In the rows, 128 means zero.
Named moves (each a turn or a mirror), then the moves between two rows, first move first; the first pair answered:
W:
[143 125 105 122 152  96 107 125 154 104 122 153 129  93 100 170 133 128
 101 129 109 119 132 127 117 165 150 143 110 113] |-> [140 111 114 125 150 110 106 129 156 126 128 139 105 110  94 155 149 133
 106 119 109 128 138 122 118 169 145 152 106  92]
[145 132 116  96 109 106  71 102 115 134 131 175 123 126 110 136 132 124
 120 120 110 118 133 127 102 144 151 127 128 138] |-> [150 128 111 109 105 121  82 103 118 151 133 165 122 139 110 132 138 137
 122 123 106 132 142 111 103 148 147 137 127 124]
[146 117 111 124 123 163 153 125 136 152 128 133 135 124 163 103 137 128
 102 121 153 145 141  92 160 144 107 147 153  99] |-> [132 127 120 115 112 130 143 130 139 119 113 163 162  84 177 121 112  93
  96 124 146 128 133 116 143 120 133 134 173 149]
E:
[157 131 116 136 130 126  82  87 129 132 140 106 136 147 114 146 145 159
 163 111 123 158 123 144 119 160 104 140 115 104] |-> [169 150 106 142 101 135 133  93 123 142 124 122 159 115 177 107 116 137
 160  93 134 154 150 148 142 134 103 116 143 132]
[144 121 113 111 112 152 129 113 118 126 139 127 164 117 154 119 127 144
 149 115 126 158 106 112 127  90 148 127 104 143] |-> [148 123 117 109 121 150 103 118 116 128 142 128 152 132 124 132 134 153
 153 122 125 145 102 113 115 105 143 141  98 127]
[118 146 117 113 125  76  83 108 124 100 150 174 167  58 139 170 133 113
 129 115 119 149 105 129 103 173 151 168 159 118] |-> [115 141 114 106 111  79 108 108 126 106 136 180 168  42 159 159 121 110
 134 108 118 148 114 143 105 168 153 164 170 129]
K:
[104 121 147 130 148 115 132 176 116 105 149 108  91 149  94 131 154 149
 143 144 116 108 108 129 122 135 128 112  94 133] |-> [104 132 137 128 152  96  95 161 131  93 156 121  87 133  77 146 157 145
 131 143 113 104 102 130 100 138 134 123  99 123]
[102  82 155 118 154 127  64 141 119 110 121 125 100 134  67 180 159 147
  75 173 131  97 102  93 146 148 120 147 139  90] |-> [162 117  92 137 149 136  89 112 171 138 147 154 116 113  70 161 171 161
 126 121  88 131 126  90 104 166 119 159 127  77]
[113 119 160 118 107 113 149 104  92 153 111  76 120 168 185  85 101 133
 116 129 147 160 115 129 147 100 123  92 170 130] |-> [106 102 148 101 125  90  68  93 101 122 107  95 136 138 156 125 101 135
  86 145 173 159  95 123 128 122 122 114 171 119]
[ 99 110 153 158 144 155 141 141 115 154 123 130 149 102 109 113 124 130
  79 149  72  95 133 123 139 106 111 106 144  83] |-> [ 99 101 139 153 145 157 117 133 109 143 128 139 156  99 101 126 123 133
  70 148  78  89 129 122 129 112 118 123 153  84]
Pairs:
Each pair is 2 to 3 moves apart.
[103 126 125 122 129 121 104 120 138  93  95 167 146  92 146 128 116 127
  88 137 146 120 123 146 130 122 132 136 166 140] |-> [134 145 105 143 113 164 171 119 148 147  94 147 126 122 156  89 140 138
 132 106 111 146 157 140 130 128 111 133 147 120] => K then K then W
[130 138 133 145 119 118 159 101 137 148 131 131 157 131 144 121 121 154
 171  68 105 157 121 148 156 109 127 101 138 142] |-> [109 106 142 128 145 104  78  98 130 118 135 139 144 149 105 170 131 163
 138 101 129 149  87 145 154 118 126 126 125 128] => K then E then K
[122 112  87 145 125 137 161 185 130 103 110 151 123  80 153 109 111  92
  75 100 118  91 136 123 131 106 121 129 151 138] |-> [101 113 105 141 143 117 131 183 135  70 124 147 110  80 121 149 115  98
  76 125 116  71 115 133 109 108 127 137 141 136] => W then E then W
[114  79 134 131 112 170 123 132 125 140 102 107 148 126 163 119 136 157
  47 140 169 124 129  71 182 128 136 144 190  92] |-> [103  90 133 117 112 126  90 129 126  89 105 132 166  92 151 153 113 127
  35 154 157 103 109  97 162 117 156 129 189 130] => E then W
[138 131 104 116 136 138 101  80 131 132  94 115 116  94 166 128 125 129
  87 148 172 119 116 110 154 122 115 141 153 124] |-> [167 153  93 140 133 162 135  76 139 159 124 117 114 129 154 105 152 145
 143 114 120 135 141 107 130 130 116 141 130 100] => K then E then K
[136 134 115 140 135 105 162 145 162  94 147 148 105 119  92 177 132 128
 157 123  69 143 119 140  97 122 154 115 137 133] |-> [110 109 147 122 128  93 161 167 139  76 118 132 105 110 114 179 108 121
 127 142 107 127 108 145 129  99 146 104 155 154] => E then K then K
[164  84 132 115 118 155 126 110  96 160 108 122 110 145 146 111 146 161
  92 141 133 120 102 115 130 141  95 160 146 103] |-> [191 107  98 129 116 151 123  98 124 162 113 140 119 120 144 117 144 156
 112 128 113 127 105 116 109 161  98 169 143 105] => W then K then W
[128 111 112 136 113 169 152 153 140 151 156  93 107 193  74 128 150 157
  81 128 145 132 131 120 123 125  91 158 128 118] |-> [148 131  84 142  94 173 190 141 163 164 132 128 138 144 128 100 127 137
  69 111 150 143 159 123 131 111  96 153 152 133] => K then K then E
[150 141  96 151 166 143 122 162 177 114 118 144 118 142  42 120 165 122
 129 130  92  98 116 123 101 181 175 140 102  76] |-> [148 158 106 160 139 161 205 177 165 142  96 125 116 158  93  64 148 102
 146 117  83  96 140 131 131 155 173 114 116  99] => K then E
[146 143 107 116 128 100  92 102 128 114 136 145 151  96 131 151  98 119
 116 134 132 139 123 130 113 133 139 127 131 143] |-> [121 132 149 128 139 120 107 125 109 122 137  86 116 162  94 152 131 142
 141 141 111 136 106 128 127 128 124 127  99 126] => K then K then E
[ 83  89 124 111 123 150 107 113 122 132 132 114 111 166 102 149 128 162
  76 159 154 132 111  84 130 140  99 122 135 108] |-> [114 119  99 132  94 161 170 100 141 158 119 133 136 132 168  96 109 138
  94 125 143 149 153  88 143 122 105  97 157 136] => K then E then K
[144 129 131 117 106 114 175 126 146 108 123 129 147  91 166 100 132 107
 137 110 132 110 156 142 126 118 155 116 148 153] |-> [127  78 151  85 131 122 108 118 136 109 120 110 133 118 139 123 150 133
  92 141 174 105 133 118 141 145 150 151 147 120] => W then K then K
[ 84 109 171 133 154 115 139 219  99  86 120  96  87 108  87 138 136 113
  94 153 116  90  98 146 108 101 126 122 137 139] |-> [153 172  90 164 132 124 163 166 165 118 140 153 108  58 105 103 153 105
 139  80  64 122 145 140  72 126 132 136 133 134] => K then K then E
[108 136 165 120 155 114 130 145 120  74 129 145 101 110 121 147  91  93
 101 126 130 132  95 131 114 109 161 138 138 153] |-> [157 160 121 143 153 164 161 133 151 131 152 143  99 126 117 110 132 119
 144  88  94 165 132 112 103 134 149 148 104 116] => K then K then W
[ 96 148 151 125 121 184 143 154 117 120 156 101 138 154 129  88 110  92
  92 158 174 123 178 118 117 103 106 104 152 130] |-> [121 161 111 124 121 168 129 135 136 118 157 129 160 110 136  93 100  81
  90 147 163 132 197 115 107 115 113 110 166 129] => E then K then E
[118 121 122 110 114  99  98  98 135 103 105 150 159  90 145 152  98 120
 104 142 148 126 119 123 132 120 143 106 156 150] |-> [161 166 101 136 118 122 157 100 153 142 136 131 131 129 120 117 134 136
 179  94  96 151 145 123 109 123 132 110 114 129] => K then E then K
[119 115 148 144 137 128 160 135 114 132 115  92 123 193 115 128 153 133
 136 135 109  97 110 128 153 132 122 102 110 115] |-> [111 107 164 142 145 104 143 131 103 107 117  92 129 180 103 152 142 131
 129 139 102  81  99 138 146 124 131  93 110 131] => E then W then E
[119 114 160 111 139 116 105 111 130 123 155 104 120 167 109 153 167 136
 133 154 139 149 127 132 135 148 127 135 110 133] |-> [121 154 146 114 135  90 131 113 142  98 145 132 139 128 127 151 133 116
 151 133 122 145 133 156 118 128 136 107 123 161] => K then K then W
[ 95 130 179 127 158 124 120 153 100 130 118  89 116 168 131 127  93 124
 155 154 132 147  94 137 161  64 127 115 131 156] |-> [129 129 128 127 133 139 136 133 123 163 108 129 159 126 198  84  84 111
 143 124 137 164 135 111 173  71 115 117 170 160] => K then W then E
[106 124 142 123 126 121 153 174 102 117 137 111  95 126 106 121 165 124
 122 137 120 115 122 131 123 136 127 131  71 123] |-> [107 111 144 124 116 129 136 167  95 121 125 113 104 117 120 129 167 129
  92 140 150 113 113 113 141 141 121 136  88 115] => E then K then W
[110 132 168 124 140 150 126 139 106 129 119  91  95 181 106 137 126 155
 166 145 113 126 121 147 131 133 121 114  99 121] |-> [100 123 158 112 144 123  84 132 106  96 125 121 111 152  98 165 112 146
 146 157 126 114 106 152 116 134 138 123 114 133] => K then W
[119 121 141 101 165 147  74 153 134  85 124 130 126 112  91 185 133 128
  70 190 136 142  88 139 121 143 107 157 115 134] |-> [137 135 119 120 121 172 168 156 132 123  99 144 154  85 182 108  99 103
  62 159 148 155 133 137 156 117 105 129 141 162] => W then E
[130 143 141  91 167 113  63 102 153  72 134 115  95 135  86 175  93 123
 156 182 136 104 107 148 150 140 121 133 156  98] |-> [144 161 119 103 138 145 160 103 157 111 113 134 126 119 183 105  60  94
 140 148 155 129 148 147 180 107 113 102 196 127] => W then E
[143 131  96 191 137 131 145 127 149 130 151 156 104 119  65 124 161 140
 165 114  73 104 120 122 113 173 168 135 114  99] |-> [147 133  90 188 125 146 167 125 150 147 152 155 106 124  79 108 158 144
 168 108  75 112 130 110 126 166 158 131 130  94] => W then E then W
[157  83  57 113 129 139  57  81 186 150 161 133 147 127 135 113 161 112
 118 103 153 168 158  90 126 196 115 196 138 103] |-> [148 104  60 108 102 109  86  88 177 118 139 162 178  72 177 108 105  73
 118  95 150 148 168 121 123 161 137 168 177 164] => E then W
[108 131  86 122 111 141 174 131 103 109 121 126 133 105 134  96 105  88
 121 153 135 120 115 133 141 104 127  90 148 170] |-> [141 126  57 113 135 180 129 100 131 139 141 130 110 127  91 107 155 130
 124 144 131 153 127  99 138 157 110 140 132 111] => K then K then W
[165 108  78 120 100 163 136  89 133 139 144 146 145 103 150 155 151 138
 121 153 147 131 154 125 146 146 124 165 130 100] |-> [139  96 110 114 124 122 101 109 115 100 157 132 124 119  99 198 152 132
 134 164 132 115 118 149 120 138 147 161 109 105] => K then W then E
[170 166 116 160 119 134 131 102 135 145 140 127 134 168 117 146 131 106
 151 116  98 125 153 134 108 137  98 127 110 129] |-> [132 142 160 145 118 128 144 121 113 120 105 110 137 159 142 146 108  88
 101 149 145 108 141 141 147 116 100 118 132 155] => K then K then E
[ 89 117 167 134 142 132 152 153 120 134 129  77  90 181 122  95 148 127
 150 155 140 131 135 120 142 105 130 118 109 109] |-> [100 133 139 120 130  81 115 131 139  90 118 140 145  91 156 121 101  89
 120 147 145 119 136 140 123  89 153 116 147 169] => W then K then E
[139 154 120 115 127 141 159 137 127 119 104 178 135  77 131  92 126 111
  97  98 100 125 177 126 139 121 131 135 155 149] |-> [125 143 129 106 142 104 111 135 121  87 116 181 132  79  92 135 126 103
 102 117  99 108 148 139 122 123 147 145 144 154] => W then E then W
[139  97 130 143 149 150 134 132 126 145 124 102 118 157 110  94 163 138
 107 113 129 135 127 111 141 157 123 178 121  95] |-> [109  98 143 125 134 123 136 141 104 107  89 122 150 112 149 107 113 106
  66 131 141 109 114 131 155 119 138 144 155 145] => E then K then W
[151 144  82 147 141 172 169 153 147 138 160 122  73 160 111 117 162 130
 151  99 103 141 156 117 100 173 134 148 111  80] |-> [127 169 104 142 150 102 126 155 140  64 158 150  96 110 103 177 112  93
 145 121  95 101 134 143  72 138 158 132 123 142] => W then E
[153 165 104 132  97 141 182 135 126 143  88 125 141 113 161 102 114 156
 140  78  94 134 136 120 135 142 146 116 124 130] |-> [121 177 118 126 113  90 137 140 125  98  98 146 147  89 130 143  91 144
 140  94  94 121 112 139 113 120 171 104 125 152] => E then W then E
[166 142 126 105 132 125 113 120 146 103 169 186 122 105 100 136 137  92
  97 158 168 118 102 107 103 134 145 131 163 125] |-> [184 171 137 144 132 147 187 141 142 145 174 151 108 158 112  87 147  97
 148 142 126 123 122 107 113 112 128 107 140 114] => K then E then K
[110 125 140 145 141 121 107 150 139 109 130 120 106 166  75 163 136 123
 118 159 116 100  92 117 120 128 124 143 107 104] |-> [ 99 121 132 127 135 112 105 142 131  85 117 140 129 143 105 170 118 112
  76 169 150  93 100 124 129 114 129 136 144 123] => E then K then E
[108  88 140 140 116 121 106  94  88 175 102 126 161 140 182  83  78 137
  63 183 146 145 125 156 168  99 153 134 137 145] |-> [155 124  95 171 127 134 109  77 135 220 154 136 142 156 141  77 120 166
 144 138  68 177 145 145 120 125 155 152  86 104] => E then K then K
[143 152 100 121 114 127 105 113 118 131 125 170 147  79 148 114 114 121
 138 126 146 165 139 123 139 131 139 120 155 158] |-> [138 129 111 121 138 144  78 119 104 151 141 128 104 142  93 122 155 160
 162 129 134 181 119 113 139 156 126 141 116 111] => K then W then E
[109 142 138 128 116 127 184 154 118 131 117 113 142 116 126 127 126  98
 146 124 143 134 112 153 157  80 125 105 147 146] |-> [119 124 149 135 126 150 152 146 122 149 141  84 120 154  85 135 152 125
 153 130 141 142 106 138 152 103 117 120 116 108] => W then E
[108 144 148 139 132 122 173 159 124 123 121 119 124 148 148 106 111  99
 143 124 105 120 135 145 138  99 135 123 132 152] |-> [115 122 148 138 143 136 161 152 127 146 136 102 105 174 111 123 137 116
 154 125  97 125 126 131 137 126 124 140 112 118] => W then E
[131 154 157 134 151 130  53 138  92 110 165 111 115 179 106 143 146 141
 175 164 122 150  98 135 118 132 144 158  82 107] |-> [105 138 179 126 136 121  46 147  69  94 140 109 135 164 134 147 127 124
 130 187 157 129  93 137 143 117 149 146 116 139] => E then K then E
